Named moves (each a turn or a mirror), then the moves between two rows, first move first; the first pair answered
Q_292 (before => after):
[ 13.7  20.1   3.2  10.4   6.4 -10.6  -2.4  35.9 -17.9 -22.4  15.3   3.9
 -14.4 -15.5   5.9   2.2  25.8 -18.7] => [  4.9  13.6  -1.1  20.2  -7.0  -6.3 -21.6  34.7 -12.4 -15.4  30.3   2.2
  -1.2 -14.7   8.7  -0.7  27.1 -17.2]
[-39.5 -27.9  10.7   0.3  23.3  -0.9 -35.4  -0.4  -0.4   5.1  49.5  30.1
  11.0 -11.3  39.4  -2.7 -31.7 -36.2] => [-24.0  -0.9  17.1 -29.4  56.3 -12.4  26.8   1.8 -17.6 -14.3   8.4  34.9
 -24.0 -16.3  28.3   9.4 -27.6 -42.7]
[-10.5  -9.9  -5.8 -19.6   5.5  23.1   0.3   5.8   5.3  24.1  -4.1  24.1
  -9.5  15.0  -6.2   4.1  -0.7  -4.8] => [-13.6 -10.5  -6.9 -17.0   3.7  21.8  -1.0   7.7   4.8  24.7  -4.0  24.8
  -7.8  12.2  -6.1   3.6  -1.8  -4.3]
Q_713 (before => after):
[ -2.5  34.7  14.8  -7.2 -29.9 -21.3 -41.9  11.1  -4.2   1.4  15.8 -11.0
  33.1  -5.5  35.0  -7.4  21.6 -15.9] => [  5.8  -2.6  14.0  17.1 -26.4 -12.1 -63.8  14.5  -0.2  -2.3  23.9  -7.0
  37.0  -0.6   7.2 -13.1   3.6 -20.1]
[ 11.3  48.7   2.8 -25.2 -22.0 -12.9  45.8  -2.5  -6.2   2.2 -27.1 -19.2
  -3.9   8.9  13.2  12.3  28.3  15.6] => [ 43.9 -10.9  -8.9  37.0 -20.8 -11.8  -5.1  10.5   2.8  -8.9 -17.0 -32.7
  -5.8  21.0 -40.6 -15.6  14.2   8.8]
[ -5.3  17.0   7.6   9.7   6.9 -15.9 -12.0   0.2  15.5   0.0   0.1 -13.1
   2.4  13.0  21.0 -15.8   7.7  -7.8] => [ -4.2  -5.6   7.9  20.4  10.8  -7.4 -21.4   0.5  18.8   1.2   6.8  -7.7
   4.2  16.4   8.7 -14.8  -4.3  -7.8]
[-30.6 -23.7  -2.7 -21.1 -30.3  19.5 -27.6 -21.0  -8.9   3.8  26.7  22.0
   8.6   2.2  26.3 -15.5  13.0  36.3] => [-18.7  10.4  -8.7 -23.1 -35.1  -2.6 -22.1 -17.7 -17.6   1.5  12.2   1.5
   3.0  -0.4  32.8 -24.3  38.4  34.7]
Q_272 (before => after):
[-29.1 -13.6  15.8  18.1  -8.7  16.0 -17.5   3.6   9.4  16.7  16.7  -7.9
  28.9  32.0   9.4  16.4   1.1  -9.0] => [-13.1 -28.4  21.9  18.3  33.5  13.5   4.2   7.9  -3.5  -1.6   1.2   3.1
   5.0  23.9 -18.8  19.0 -13.3 -24.6]
[-14.1  41.1   5.2   2.0  16.0 -38.0  -8.4  -3.1  -9.2  -6.0  -3.1 -11.3
  -3.3 -21.5  16.5 -13.2  14.0 -23.2] => [ 13.4   9.5  -2.9  11.1 -49.4  17.1   8.6  -4.0  10.9   4.1 -14.6 -10.9
   8.6  35.7  -9.1  -0.5   4.9  23.6]
[ -7.0  11.3   1.1 -19.4   4.6  -3.9   9.2   7.7  -7.5  -5.1   6.2  11.2
  -7.4 -17.2   6.2  -1.9 -14.1   3.4] => [ -4.7   9.5  -1.0 -19.4 -19.7   5.7   6.4   7.6  -0.6   1.4  10.3   9.0
   3.2  -2.3  10.6   1.5 -11.6  16.9]
[ 13.6   1.7  29.0  10.9 -17.5  -7.1 -30.6   2.2  10.2 -19.4  11.7 -35.0
   8.6 -17.9 -11.2  13.0  -3.0   9.1] => [ 23.1  -6.1  30.4   9.8  -4.5  -5.5 -21.4   2.8   9.5 -25.9   3.2 -29.1
  -1.1 -14.5 -25.3  14.4 -11.9  12.2]
Pairs:
(2 to 3 moves a pair)
[-27.6  43.5   0.0 -14.0  -1.7  -9.3 -19.9  -8.7  20.1  22.8  14.4   1.2
  15.3 -18.4  36.3  10.1   8.8  -6.3] => [  6.1 -34.8  -4.2  27.0  14.6  17.8 -30.6   4.1  28.0  11.8  15.8  11.2
   1.8   5.5 -33.3   1.7 -30.2  -5.4] : Q_713 Q_713 Q_272
[  5.4   1.0  -7.9  -3.0 -36.3  24.9   9.9  -8.4   9.1  12.9  -7.2   2.7
   2.8  21.5   5.4   8.4   0.0  27.2] => [  1.6  19.3   0.8 -16.3  29.4 -12.6  25.1  -1.5 -13.8  -1.7 -18.5   8.0
 -21.8 -15.5   5.9   3.6  -1.1 -12.4] : Q_292 Q_272
[ 14.7  16.9   1.5   4.4  15.6 -10.3 -12.2  -0.9 -10.2  -9.2 -11.7   9.1
 -11.0  -9.6 -16.1 -15.6   0.8   5.6] => [ 10.2 -11.9   6.2  -2.1   5.7  17.0  -1.3  -4.5  -3.5  -2.8  -6.4  22.0
  -4.2   7.5 -18.6   0.1 -18.9  17.5] : Q_272 Q_272 Q_713
[ -7.9   9.2 -11.4 -41.3 -51.5  -0.1   0.2   1.0  -7.5  18.9   6.7  -8.4
  13.3   6.4  19.5 -17.7  24.5  19.4] => [ 12.2 -10.1  -5.8 -48.9  -8.7   5.4  45.9   8.4 -21.9  -1.0 -22.2   5.6
 -20.8  10.6 -20.0  -7.6   2.1  10.1] : Q_713 Q_713 Q_292
[  4.2  18.1  -7.1  60.3  13.2 -49.8 -73.7   7.4  -7.3 -21.4  15.2 -24.3
  21.4 -15.9 -10.6 -34.7   2.5 -49.8] => [-32.5 -46.8  13.2  -0.6  55.7  16.1  -4.3  -0.4  -5.5 -14.3  29.1  45.2
  18.6  -4.4  -1.7  25.7 -72.7 -40.7] : Q_272 Q_272 Q_713
[  1.9   8.4 -23.2 -28.4  -3.9  15.6  -0.4  -4.8  12.9  18.7  -5.2  -5.9
   4.2  12.6   0.3  24.4  -2.9  -4.4] => [ 22.1   4.8 -25.4 -14.3   5.2   7.0   0.1   3.5  12.3   8.7 -11.3 -16.8
  -8.9  14.9 -27.2  11.7  -3.8  -7.5] : Q_713 Q_713 Q_292
[ -7.4  31.0 -22.4 -21.7 -35.1  18.9  13.9   7.3  -3.0  42.6 -19.2 -32.4
 -19.8  29.3  -1.5  11.5  -9.5  22.4] => [  1.8  23.0 -18.2   0.7  27.6 -19.5   0.1  14.1 -18.3  20.0 -20.5 -32.6
 -46.9  -5.8 -30.5 -12.9 -15.2 -19.2] : Q_713 Q_272
[  4.8  -4.3   6.3   2.2  29.8 -24.9  -2.2   7.6 -15.1 -12.2   1.1  -3.5
 -17.5 -13.7  -6.6 -13.6   2.0 -12.4] => [-17.5 -19.6   7.4   0.7  14.0  -9.8 -22.9   1.7  -4.7   6.3  25.8   7.2
   5.8 -13.6  15.5 -10.4  -8.2  -5.4] : Q_713 Q_713 Q_292
[ 18.0  14.2  -7.6   1.1 -12.8  25.1  17.1 -32.0   0.5 -24.4  -5.9   4.3
   3.9  23.5  -3.3  23.6  -5.5  16.3] => [ 20.7  22.9 -12.9  21.0 -24.1   7.5 -16.8 -33.5   2.5 -23.9   0.9 -12.2
  16.2  14.2  -1.7   7.0  13.1   9.9] : Q_272 Q_272 Q_713
[ -7.4 -10.7   5.2  12.6 -51.8  28.5 -30.7  -5.0  11.4  16.6  14.7   7.2
  38.4  25.0  29.0  -6.7   2.4  12.9] => [  5.8 -58.7   9.5  28.4  20.6  19.1 -25.2   5.4   1.8  -9.0  10.5  20.8
   6.0   9.0 -24.0 -13.4 -29.7 -17.7] : Q_272 Q_292
[  4.7   0.9  -5.7  30.8  28.6  -8.3 -35.3 -19.5  -1.3 -16.8  -4.8   1.1
   3.7 -15.1  15.1 -11.0  15.6  -9.3] => [  4.8  12.3  -2.4   6.3  48.6  -5.1  -1.5 -18.3 -10.5 -22.1 -21.7  13.2
  -9.6 -17.9  20.2  -1.5  11.1 -10.5] : Q_713 Q_292 Q_713
[ 49.9   0.9 -23.7 -20.0 -30.8  -8.4  21.0  -6.9  20.6  -8.5 -22.6 -41.7
  -3.7  34.6 -13.9  -5.4  28.7  47.0] => [ 22.5  27.4 -24.5 -23.7 -35.2 -27.2  -4.8 -16.2  21.3   4.2  -7.0 -47.9
  12.5  12.3  20.6 -13.5  45.7  36.2] : Q_272 Q_272
[ 21.8  25.2   2.5 -13.2  44.4 -28.7   7.2   2.1 -27.7 -11.5 -14.1 -17.9
 -35.0  17.8 -16.4  -0.8  28.9  -9.1] => [ 14.2 -39.1  -2.6  22.2  39.6  -4.7 -36.9   3.2  -9.3  -3.1  21.6  -3.1
 -15.4  26.4 -38.1  -3.2  -4.1  -7.1] : Q_713 Q_292
[ 12.5  26.9 -18.2   1.5 -25.9 -33.3 -38.3  32.9 -16.0 -19.6 -17.6 -31.1
  15.1  -2.0  15.6  -3.0  18.2  14.7] => [ 23.3   1.0 -15.5   7.7  18.6 -38.4 -35.7  38.8 -24.7 -36.2 -22.4 -19.5
  -5.4 -12.7 -10.6  -4.5  -2.9  -6.3] : Q_272 Q_292 Q_272
[ -4.9  -0.5  -8.3  12.7 -12.7   5.9 -15.1   0.8  -0.9   5.3   7.4  -2.9
  -4.0   6.6   7.1  -2.3 -18.7  19.1] => [  0.0   0.3  -3.3   1.8  15.5   2.7  10.5   3.4  -8.8  -3.9  -5.4   4.4
 -16.8   2.8  -1.8   1.2 -27.4  10.6] : Q_713 Q_272
[ 23.8  -2.3  -3.7 -35.1   6.5  -4.0   9.6  20.4  -2.9 -27.7 -11.4 -21.8
 -17.9  -7.5 -29.7 -11.4  -2.3   4.7] => [  6.2 -11.1   0.5 -55.4  10.9   9.9  21.2  15.4   0.7 -20.9  -4.7  -5.7
 -11.8 -10.8 -16.7   4.7 -15.2   8.6] : Q_713 Q_713
[ -0.9 -27.3  -0.2 -18.6  22.2   3.8   9.1   3.7   2.4   6.4   2.0  16.3
  -8.0  -3.9   2.0   7.7 -16.4  -0.3] => [ -7.7  -0.3   1.3 -32.3  20.2  -6.6  10.4   0.2  -0.2   9.6   2.4  12.7
  -6.3  -8.6  20.9   9.6  -3.3  -1.6] : Q_272 Q_292
[ 25.9  -7.1 -11.4  34.5 -34.2   3.8 -41.0  12.8  17.0  -1.1   3.9 -37.3
  12.1  -2.9  -5.1 -13.1  15.3  11.5] => [ 22.8  45.1  -2.3   0.0  -9.2 -22.1  -1.5  10.9  -2.7 -12.6 -17.0 -40.8
  -6.9 -19.4  15.7 -11.0  34.0   1.2] : Q_292 Q_272
[ 30.6  -9.6  -0.3  31.0  -2.1  -9.7   5.7  13.8 -16.7   2.4 -50.9  11.0
 -15.1  -3.6 -33.9 -19.0  -3.3  -5.4] => [-23.2 -17.5   1.4  16.1 -34.9  15.4 -24.1  -2.9   2.5  38.5  -2.3  29.5
  30.8  -6.2  26.2  -1.0 -12.1  10.1] : Q_713 Q_713 Q_292
[ 41.5  -3.1   7.8  13.0  35.0   9.1  -6.3  12.2  -5.4 -37.8 -15.4   3.6
 -24.5  21.7 -79.9  -8.3 -13.2  -8.5] => [-20.0  79.6  13.3 -54.5 -10.6   6.6  14.6 -11.1  -2.6  -4.4  -0.2  -0.1
  11.6  10.3  28.7  13.4  27.1  17.4] : Q_713 Q_713 Q_272
[-11.7 -18.4   4.7  -9.3  32.9   3.0  21.2  -4.1  -8.2  -3.2   2.0  13.2
 -21.0   0.8 -11.3   7.4 -18.0 -15.8] => [ -3.7 -27.7  -1.6  -8.3  -1.5  27.1  25.1  -6.9   2.9   3.9   0.7  11.7
  -7.3  22.0 -10.9  14.5 -22.8   6.4] : Q_272 Q_272
[  5.4  -4.5  -1.1  40.2 -31.5  -6.6 -62.0   7.9  11.7  -4.8  12.0 -32.1
  24.6  -3.9   7.2 -19.7  10.8   4.3] => [ 12.5  56.9   1.3  -3.9 -35.3 -15.4   1.2   7.9  -4.5 -10.2 -26.4 -39.6
   6.0  -1.3  28.7  -6.8  33.1  13.9] : Q_292 Q_272
[-20.6  28.5  -1.3   3.3 -28.3   0.0 -21.7 -12.9   6.9  15.2  27.0 -13.8
  23.7   0.3  51.0  -6.6  19.9   2.1] => [ 11.8  -5.8  -4.3  10.8 -49.7  39.2   4.2  -8.5  15.6   7.3   9.5  -7.1
  16.8  38.9  12.9   4.1   1.4  29.2] : Q_272 Q_272 Q_272
[ 27.3 -10.5  -4.2  38.5 -35.9   9.9 -23.9   6.3  11.1   6.4  -2.1 -17.8
   6.7  23.3 -22.7 -17.1  13.6  15.6] => [-11.4 -23.8  15.3  -4.4  53.2   3.1   6.6  -1.8  -7.0  -0.2   7.8  23.7
 -11.2 -18.0  -7.6   3.5 -26.6 -24.4] : Q_713 Q_272
[  2.7   4.4   7.8   9.0  25.2 -39.0   6.1   4.6 -21.8  -4.7 -20.0 -11.4
 -22.0  -7.1 -19.5  -9.8   5.3  -4.3] => [  1.1 -34.7   2.5  24.8  22.1 -21.7  -9.9   7.0 -13.6  -1.3  -3.3   1.7
 -11.9   4.4 -34.7  -8.1 -15.9  -0.3] : Q_272 Q_713 Q_272
[ -9.6  28.3  -3.2 -30.7 -12.9  18.2  24.3 -15.5 -11.8   8.6 -22.0  -1.8
 -13.3   5.0   6.9  -3.5   4.1   4.6] => [  3.9 -23.5  -6.5  -0.9  -1.0  31.2   7.8  -6.7  -7.0  -1.7 -14.5   6.0
 -17.9  13.2 -33.7 -10.5 -20.9   1.8] : Q_713 Q_713 Q_292
[-32.8 -37.2  10.7 -14.8  51.9  17.4   0.9  10.3   1.0   0.3  19.1  39.2
 -18.2 -11.8 -15.0  18.3 -52.0 -25.5] => [ -0.7  18.5  13.2 -42.6  30.3  14.0  57.8  14.2  -9.7 -12.1 -31.4  17.3
 -42.9   4.1 -17.5  24.6 -22.8  -5.8] : Q_713 Q_272 Q_272
